First come named turns, each shown by rows before and after it. For each pair of rows after them, which turns, in which order, take the first row to the second? The first pair is done for you.
sufuv (before -> after):
[ 12  -3   4   3  -4   6  -5   0 -16  -1   2   3 -15] -> [ 17  -3   0   1  -9 -11 -11  -5   4  -5   4   4   3]
[ 31   3   8   7   4  -9  -8   5  -5 -14  -2   9  -4] -> [ 19   6  -7  -3 -13  -1 -11 -25   5   6 -10   9  -4]
[-14  -7   2   9  -4   1   3  -4   8  16   0 -18 -11] -> [ -7  -9   7  15   3  -6   1  13   6   2   6 -15  -5]
dad (before -> after):
[-17  -4  -7  -1 -16   7 -13  -4  20  24 -12  -1   5] -> [-19  -5  -7  -3 -16   8 -12  -2  14  26 -15  -1   1]
[-3  0 -9  9 24 -2 21  1 -7  8 -5 -1  6] -> [ -4  -4  -7   8  23 -13  15   3   2   4  -2  -4  13]
[-10   3  -2  -6 -11   5   7  -9  18  17 -11  -7  -4] -> [-12  -5  -1  -8 -10  -3   0  -3  24  15  -4 -11  -2]
nup (before -> after):
[  9  -6   2 -11 -10   2  -6  -6  -3  -1  -8   6 -10] -> [-1  4  1  7  4 14 11  0 -7  1  1  1 -8]
[  2 -13   3  -4   3   6 -12   9 -12  -5  -2   3 -15] -> [ 10   3   2  -1   0  12  -3  -3 -13  -3 -11   7 -17]
[-10   7  -8   3   0   7  13 -12   9   5  -2   0   1] -> [-17 -10  -4  -7  -1  -3   1   0   9   2   9  -3   2]
[-25 -13  -8 -20 -10  17  -5 -14   4  20  -2  -8  -5] -> [-20  -2  -9 -14  -8  21   4 -21   2  22  -6  -6  -6]
gepi (before -> after):
[ 11 -10   2  -7 -11   8  -9   1  -7   5 -10  -1  -8] -> [  9  -7  -3 -10 -16   2  -9  -8   6   6 -12  -1   0]
[ 13  24 -17 -12  -9  -1  12 -14  -2  -3  -6   2  -2] -> [ 13  13 -15 -11  -3 -23   4   2   5 -18   8  -1   8]
[ 18  -4   1 -10 -11 -12 -19  -7   1 -14 -15   9   2] -> [ 21  -6   9 -12  -8  -7 -17   4 -13 -16 -12   9  -6]
Now pairs of rows:
(2 to 3 turns a pair)
[ -9  -5  -3   2   6  14  15   1 -11   4   2 -11 -11] -> [  7 -13   1 -11   0   8   3  -2 -14  -2  -8  -6 -17]  nup then sufuv then gepi
[ 13 -16  21 -13   4   2 -16  17 -22  -6   1   8 -14] -> [-17   9   4  20  23   7  17  10  -1   5  16  -5  10]  nup then gepi then nup
[-15 -11  -4 -18   2   1  -5   1   0   3   8  -9  -9] -> [ 15   1  -1 -11  -1 -13 -10  -3   9 -16   1  -1   3]  sufuv then nup then gepi
[  7  -4  16   9  13   0  -1  23 -13 -17   2   1  -8] -> [ 18  -9   8 -12  -5 -17 -22   2   5 -16  -7   5   0]  nup then sufuv then gepi
[-14  12  14   3   5  21  16   2 -15   5  -3  -4  -1] -> [  8  21   9  -6 -12   5   7 -17   1   1 -19   4   9]  nup then sufuv then nup
[-21   5   3  23  15   5  26  14  -4  12   6  -6   5] -> [-25 -11   3  11  15  -7  12  23  -1  10  12  -9   7]  nup then nup then nup
[  7   3  -9   4 -23   3  -9 -21   2  20  -5  -7   7] -> [ 22  16  -4  19 -14  -3   2 -12   1   5  -1  -5  16]  gepi then nup
[-23  -3   2   7   5  17  34   5 -11   6  -7  -8  -8] -> [  6  -8   2  -9  -8 -33   0   0  21 -17  -5  -4  21]  sufuv then nup
[ -5 -10  -4 -14 -10  -5  -5  -9   6   2  -3  -1  -2] -> [  8  -2   9   2   3   2   6   9 -13  -9  -3   3  -9]  dad then dad then sufuv
[ -1  -7  -6 -12 -12 -22 -12 -15  23   1   2  -3  18] -> [  8  -8   6  -1   5 -29  -9  13  12 -18  12  -4  14]  sufuv then sufuv
[ -1   4  -2  -1  -5  21  13  -9 -14  15 -10   2 -15] -> [  1  -9   0 -19 -11  10  -7 -10 -12  10 -12   5 -18]  nup then nup
[ 18 -22  -1 -16   4  10  -2   3  -9  -6  -3  -4  -6] -> [  9 -20  -1  -8  14  16  10  13 -11  -6   3  -6  -7]  nup then nup
[ 16  12   6  -5   2 -13   5   7 -15 -10   9   2  11] -> [-12   7  -5  -1   6  -4  12   6  -8   5  18  -8  16]  sufuv then nup then sufuv
[-17 -26   5 -12  10  -5 -20  21  -9  -8  15  -3  -2] -> [ 31  19   6   8  -4  -9  -6 -10  10 -18  -7  12  13]  gepi then sufuv then nup
[ -5 -25  -1 -22  -7   9 -18   1 -21   6  -5   0 -28] -> [ -1 -11 -14 -23 -20  -9 -20 -26  14  10  -8  -1   1]  gepi then dad then dad
[ -2  20  -8   8  -9  39  28 -23 -14  28  -5   3  -6] -> [-36 -19 -14 -17 -10  26   5  -5 -12  33  16  -9  -4]  nup then gepi
[ 24  13   3  23  -2  -7   8 -13  12  -9   0 -13  12] -> [ 25  -4   4   5 -11 -21  -9 -11  16 -14   4 -11  13]  nup then nup
[ 24  26   9  20   6  14  21  -9  -5 -12 -11   3  -5] -> [ 22  18   7  18   6 -17   6   2  18 -25   4   0  16]  sufuv then gepi
[ -7  -7   0 -13  -8  18  12 -17 -11  11   2   1 -10] -> [ -9   5  -5  -3  -4   2  18 -22  11   6  10  -3  13]  gepi then nup
[ 23  -9   4 -14  -8 -18 -24   0   8 -13 -10  10   4] -> [-20 -12   0   9  17  -9  -3  25   5  -8  20  -8  11]  nup then sufuv then nup
[ 11   4   3   8 -17  -4   4 -14  23   1  -3  -1   2] -> [ -5  -6   2   1 -17  15   6  -9   4  15  -7  -1 -17]  sufuv then nup then gepi
[  5  16 -16   5 -16   5   8 -18  -1   3 -16  12  -5] -> [ -3 -13 -13 -16 -17 -14 -16  -5  -1  -2  -6   9  -4]  nup then nup
[  8  -4   0  -2  -4 -17  -4  -1  12 -10   2   2  14] -> [ 20  -1  10   1  -2  -1   1   6 -11 -10  -7   7  -4]  gepi then nup
[-12   0  -3  -5   8 -10  -5  13   5  -1  10  -1  23] -> [-11  16  -3   4   5  13  15  -1  -4  11   1  -1  15]  nup then nup then sufuv
[ -7  -6 -10  -9 -10  -2 -10  -2  12   6  -2   2   5] -> [  9   0  -3  -6  -9  10  -4   1  -7   3 -13   9 -11]  sufuv then nup
[ 8  2  1  5 -3 10  3 -5 -9  8 -9  9 -3] -> [  6 -10   3  -4  -6   2 -11  -1  -6   4  -9  10  -4]  nup then nup
[ 22  23   4  11 -10  -9   8 -16  16  -9 -14   6  12] -> [-27   7 -10   4  -4   6  13 -18  18  18   4 -10  10]  nup then sufuv
[ 18  14   3  11   2 -19   3   2  15 -20   4  -1  24] -> [  4  -2  -8 -20 -23  -5 -14 -26  11   5 -13   3   7]  gepi then nup then sufuv
[-33  -2 -11  -1  -2  -4  14 -11  16  19  -1  -6  15] -> [-25  -2  -5   4   4 -20  10   1  21   5   8  -5  24]  sufuv then sufuv
[ -8 -11   1   1  13  28  10   4 -23  10  -1  -3 -23] -> [-27 -16 -13 -11   2  19   2 -11  -2  24   4  -7  -8]  sufuv then sufuv then nup
